Turns in one plane each, and the order they were made in; the first pair answered
Z (before -> after):
[  -1,   14, -234,  -48, -167, -142,  143,  318,  107, -133,  127,   75,
   99,   17,  -24,   62,  -69,   75,  -16,   51,   18, -218,   52,   23,
  -69,  -92,  -26, -126, -131, -143,  -17,  129,   44] -> [  19,   96, -241,  -13, -148, -144,  132,  273,   62,  -87,  170,   10,
   96,   40,  -46,   37,   20,  110,   43,   70,   44, -208,  107,   -3,
   -7,  -40,  -48,  -82, -156, -120,  -28,  167,   51]
[ -14, -104,  -29,  116,   50,  -51,  162,  167,   18,   68,  -89,   50,
  -29,    1,   96,  -34,    0,  -51,  -72,   93,  -98,   91, -102,   24,
   -5,   31,   -6,   -7,   75,  107,   13,   54,   -9] -> [ -34,   -6,  -90,   65,  -31,  -22,   57,   84,   17,  142,  -68,   77,
  106,   51,  105, -149,  -34,   46,  -47,  146,  -35,   18, -120,   27,
   43,  150, -106,  -40,   -1,   57,   84,  -24,   37]
[ 111,  151,    1,   27,   95,   49,  -55,   41, -175,  -89,   14, -161,
  147,  -62,   36,    7,  -63,  190,   48, -130,  135,  -83,  -88,  111,
   65,  160, -118,   49,  -84, -286,   50,   -8,  -81] -> [  74,    8,  107,   85,  190,   12,   77,  174, -183, -100,   11, -163,
  -20, -133,   22,  217,  -74,    0,  -55, -173,   57,   10,  -99,  111,
    7,  -13,  -92,  166,  -24, -175,  -24,   51, -188]
[ 135,  371,  250, -161, -267,    5, -215,   16,   78,   97,  199,  221,
  205,  242,   62, -138,   54,   18, -186,  152,  -32,  133,  -10, -217,
   30,  164,   31,  -94,  -81, -178, -183,  -26,  285] -> [ 107,  152,  454,  -48,  -79,  -55,  -54,  230,   83,    9,  241,  227,
   -3,  113,   45,  119,   67, -229, -318,   55, -118,  241,  -62, -259,
    4, -145,  188,   48,   -8,  -65, -253,    9,  119]
T (before -> after):
[  -8,  -49,  129, -182,  -59,   41,  -46,  266,   12, -137, -128,   62,
 -150,  -48,   75, -154,   53,   10,  -55,  121,  -77,   30,   10,  -49,
 -200,  -85,  -84,   32,  108,   48,   39,    7,   49] -> [  55,  156,   27, -246, -138,   78, -162,  171,  -62,  -35,  -32,  -15,
  -18,   50,   55, -215,  129,  162,    3,  134,   37,    3,    9,  -33,
 -115,   34, -109,  -34,  -39, -116,   35,   -6,   70]
[-101,  114,  172,    7, -292,  -97,  132,  496,  115, -304,   -7,   21,
 -127, -170, -138,  449, -122,   32, -147,  111,   40,  267, -236,   53,
   49, -405,  194,   86,   25,  -38,  -94,  335,  -87] -> [-190,  265,   32, -110, -538,  -79,  -34,  288,  145, -271, -132,   57,
   87, -166, -169,  223, -284,  312,  -73,  133,   97,  174, -342,  173,
   98, -264,    6,  -87,  -81, -145,   96,  316,   11]
[ 285,  150,   28,   95,   91,   45,  150,   29, -114,  155,   98, -123,
   -7,   -3,  -47, -196,  369,  244,  144,   77,  150,   56,  -79, -159,
   72,  -42,  120,   34,   86, -150, -207, -162,   -6] -> [ -27, -236,    4,   68,   48, -117,  255,   31,   27,  -15, -218,   97,
 -128, -169,   85, -298,    4,  -42,   18,   86,   -6,   39, -159,  -66,
 -156, -237,   70,  104,  218,  169, -136, -191,   17]
[ -65, -112,  144, -284, -129,   76,  -38,  153,  197,   38,   91, -198,
  186,   92,    2,  162,  -67, -182, -162,   27, -122,  261,  -55,  -57,
   22,  140,  174,  -68,  199,   19,  -76,  -66, -185] -> [-147,  -84,   70, -368, -212,   29, -114,   77,  238,   51,   60, -147,
  264,   78,  -31,   62, -155, -108, -145,   51, -106,  233,  -72,  -18,
   22,  213,   98, -173,  175,  -24,    7,  -44,  -97]
V (before -> after):
[ 266,  289,  -91,   18,   88,    5,  -61,  -76,   -1,  111,  375, -332,
   64,  174,  -72,  -12,  244,  151,  154,    3,  183,    4,  157, -192,
  149,  266,   47,  -72, -102, -161,  -28,   18,  -26] -> [ 263,   97,   76,   93,  271,  -56,  136,  207,   -1,   -6,  388, -324,
 -153,   89,  -92,  251,  246, -154,   23,  -40,   54,   97,  174, -200,
  109,  -44,  188,   44,  -16,   13, -151,   47, -164]
[-207, -217,  -21,    0,  -48,  -75,   55,  115,   87,  -56, -204,   97,
  -98,  -31,   51,   72,  -77, -191, -207,    2, -200,  129,  -89,  -36,
  -47, -132,   53,   74,  159,   91, -134,  -48,  -20] -> [-218, -139, -155,  -57, -170,  -46,  -65,  -51,  163,  -64, -285,  151,
   44,  -24,   79, -135, -125,  -41, -155,   51, -109,   34, -105,   21,
  -13,   32,  -88,    0,  101,   72,   -9, -124,  109]
[  40, -151, -135,  -61,   65,    9,   25,   76,  230, -214,  -75,  122,
  -63,    8, -201,   16, -285,  -80,  -79,  -98,  -68, -274,  -67,   52,
 -251,   67,   33,  -16,   15,    1, -176,   99,   57] -> [  78,  -52, -228,  -56,   39,   27,  -63,   -5,  237, -167,  -42,   68,
   77,   19, -195, -122, -263,  -22,    2,  -63,  -56, -276,  -24,   51,
 -195,  177,   13,  -55,   -9,  -78,  -99,   79,  135]
Then:
Each pair is two turns apart.
[ -12,  244, -136, -135,  -72,  209,   23,  -34, -166,  181,  221, -152,
  -36,  -94,   42,  -25,  -52,  -80,  343,  -67,  144,  213,   29,   40,
  357,  227, -131,  -26, -137,  -76,  137,  108,  -24] -> [-182,   93, -197, -196, -176,   90,  -11, -132,  -39,  105,    5,  -13,
  -97, -196,   97, -130, -283, -113,  375,  -12,  106,  166,  -89,  113,
  258,  163, -207,  -92,  -88,   43,  289,   31,   37] -> T, T
[  -1, -231,  -69,   65,  214,  -46,  144,   96,   29,  -20,  -73,   39,
 -214,   27,  146,  -77,   39, -267,  -79,   57, -125,   28,   72,  -91,
 -185, -161,  101,   84,  138,  216, -103,  -80,    6] -> [ 128,  217, -232,  -72,  -11,   84,  -90, -184,  -42,  137,   84,  -76,
   91,  109,   10, -216,  206,  216,  109,   94,   68,  -38,   61, -118,
   86,  223,  -68,  -97, -101, -111,  -18,  -61,  117] -> V, T
[-159, -265,  197,   53,   47,  -88,   18,  117,  184, -125, -206,  150,
  -76,  -86,  135,   68, -207, -284,  -85,   91, -183,    8,  -76,   42,
 -147, -236,  -15,  -40,   77,  177,    8,  -89,  -30] -> [ 219,  312,  154,   74,   89,   84, -105,   25,    5,  103,  192, -121,
  127,  146,   -9,   81,  264,   91,   81,   25,   75,   26,   45, -138,
  143,  126,   16,  -94, -138, -227, -126,  -77,  -15] -> V, T
[ 133,  130,  182,   72,  -85,   62,   50,  139, -164, -199,   53,  -49,
   45, -166, -201,  319, -138,  120,  -90,   19,  -37,   38,  -24, -164,
  233,  -93,  -27, -101,   36,  -34,  -63,  147, -242] -> [  78,  158,  103,   15, -131,   77,   68,   61, -155, -201,    1,   -3,
  147, -166, -216,  253, -198,  230,  -15,   16,   10,  -26,  -82, -106,
  248,  -55,  -99, -194,  -37,  -79,   -6,  111, -185] -> T, T
[  35,  172,  226,  -97, -215,   18,  133,  104, -119,   11,  -10,   18,
   69, -155, -219,  264,  -98,  123,   85,  -14,   88,   -1, -160,  -38,
  166, -124,  -31,  -52,  -54, -225,  110,   20, -142] -> [ -61,  124,   60, -188, -334,    0,   14,  -27,  -11,   11, -105,   78,
  171, -143, -145,   53, -203,  196,  133,   30,   87,  -87, -189,   61,
   45,    1, -149,  -98,  -64, -184,  213,  -26,  -31] -> T, Z
[ -42,   37,   81,   56,  139,   14,   13,   86, -106,   18,   31,   42,
  -42,   43,    2,   69,  175, -119,   40,  -74,  -63,   20,  201,  -57,
  -18,   58,  153,  166,  -47,   19,   10,  -12,  -94] -> [ -20,  166,   28,   41,   18,   49,  -46,  -46, -113,   29,   44,   17,
   69,   68,  -33,  -28,  135,   79,   61,  -74,  -35,  -51,  200,  -24,
   75,  178,   56,   73, -135,  -64,   62,   22,  -77] -> T, T
[  84,  298, -343,  -68, -428,  230, -219, -472,  231,  302,  130,   44,
  216,  -61,  -77, -433, -133,  218,  235, -133,   52,  -94, -181,  204,
   -9,  274,   23, -355,   52, -300,   30,  -17, -225] -> [-189, -212, -284,  -31, -344,   98,  -73, -354,  377,  130, -107,  252,
  -14, -210,   91, -455, -514, -178,  111, -116, -187, -117, -217,  298,
 -308,   14,   40, -247,  259,   32,   35,  -56, -231] -> T, T
[-143, -233,  -76,  111,  -37, -123,  -16,  -68,  197,  -79, -146,  166,
 -112,  -10,  267, -241, -140, -110,  -45,  122,   -1,    8,    0,   -6,
 -227,   26,  -55,   76,   57,  129,    1,  -80,  130] -> [ 110, -111,  161,  161,  149,  -35,  113,  182,  -18,  -21,  151,  -20,
 -228,   36,   56,  136,  183, -148, -120,    2,   34,  172,   15, -175,
   -1,  -88,  180,  161,   18,   16, -188,    3,  -66] -> T, Z
[ 136, -105,   58,  119,  179,   43,   97,  111,  -35,  -62,  116,  -86,
 -136,  162,  171, -181,   60, -152,  -25, -109,   -4,   56,  242,  -42,
  -77,   19,   95,  170,   76,   44, -198, -140,    0] -> [ 168,  113,  -19,  111,   93,  102,  -53,   -7,  -96,   11,  158, -182,
   11,  196,  137, -231,  191,   34,   71, -107,   52,   13,  214,  -50,
   55,  139,   24,  104,  -40, -128, -141, -108,    9] -> T, T
[ -53,  -46, -355,  237,  -74,  109,   19,  -15,   -1,  -87, -193,  145,
   19, -139,   60,  -16, -116,   10,   40, -216,   -1,  159,  -61,  213,
   16, -123,  344, -228,  208,   38,  -26,   41,  178] -> [  13,   -8, -275,  315,   14,  128,   97,   80,  -33, -128, -100,  100,
  -61, -128,   37,   89,   -5,  -56,   16, -252,    1,  246,  -44,  152,
   30, -170,  382, -173,  188,   56, -115,   87,  138] -> T, T
[ -97, -394, -124,   33,  128,   56,  137,   71,  206, -124, -161,  169,
  -96,  118,  281, -197, -155, -303,  -38,   63,   39,   21,    7,   63,
 -235,   -7,   97,  151,  221,  262, -132, -103,    1] -> [ 106, -156,  -30,  124,  298,  155,  185,  184,   48,  -93,  149,  -17,
 -117,  235,  169,    0,  199, -284,  -35,  -24,  113,  159,  114,  -80,
  -70,   93,  304,  223,  143,   90, -307,  -42, -103] -> T, T
[ -70, -197,   28,   97,  156,  -67,   59,  147,   34, -151,   21,  -78,
 -161,   12,  249,   15,   93, -290,  -37,   45,  -24,   54,  189,  -22,
 -168,  -76,  161,  192,   86,   76,   67,  -92,   -5] -> [  -3,  189,  -95,    2, -105,    0, -211, -106,   24,  -26,  101, -169,
  214,  115,  122, -177,  108,  148,  135,   94,  206,  -63,   97,   32,
   63,  251,  -21,   29, -146, -219,  166, -166,  147] -> V, T
[ 314,  306,   -1,  158,  108,   85,   86,   -8, -180,  162,  318, -195,
  -75,  132,  -34,   61,  415,   -3,   40,   45,  215,  105,  124,  -78,
  152,  154,  203,   86, -133, -163, -157,    7,   28] -> [ 115,  316, -156,   17, -206,   68,  -73, -285,  -26,  159,   22,  -15,
  156,   12,  -67, -260,  126,  282,  135,  130,  220,  -75,  -46,  111,
  123,  287,  -61,  -98, -187, -238,   87,  -46,  224] -> T, T
[-168,   73,  -20,  -76, -277, -182,   43,   16, -136,  -45, -232,  120,
   15, -212, -267,  -16, -327,  -29,  116, -137, -142, -234, -235,  200,
  384,   18,  -74,  -47,  180,  150,  254,   -3,   80] -> [-121, -106,   61,   11,  -85, -185,  197,  185, -168, -133, -167,  119,
 -173, -166, -279,   93, -264, -236,   -9, -186, -202, -161, -116,  142,
  322, -124,   48,   60,  229,  268,  159,    0,    3] -> T, T
[  97,  -50,   -9,   15,   94,  106,  -29,   -4,   53,   27,  101, -129,
 -231,  258,  113,  -22,   19, -265, -162,  -92,   18,  211,  165,  -37,
 -162, -144,  158,  328,  253,  189,  -48,  -19,  168] -> [ 147,   90, -220,  -32,  -19,  138, -228, -202,  112,   96,  101, -100,
   -5,  301,  147, -302,  -55,   19,  -61,  -88,  127,   93,  199,    8,
  -95,   59,  -23,  182,  133,   71,   68,  -84,  301] -> Z, Z
[ 210,  115,   60,  -37,  103,   31,  173,  -76,  -71,  133,   76,  -54,
  -46,    5,  -73,  102,   98,  -10,   87, -183,   83,   54,   23, -173,
  131,  -85,  147,  151, -100,  -70,   36,   82,  -56] -> [ 156,  113,  -26,  -97,  -52,   20,   16, -203,   12,  184,   -4,  -14,
   76,    0, -110,  -28,   24,  172,  119, -129,  107,  -67,  -30, -133,
  165,  -22,   47,   52, -148,  -71,  164,   93,   25] -> T, T
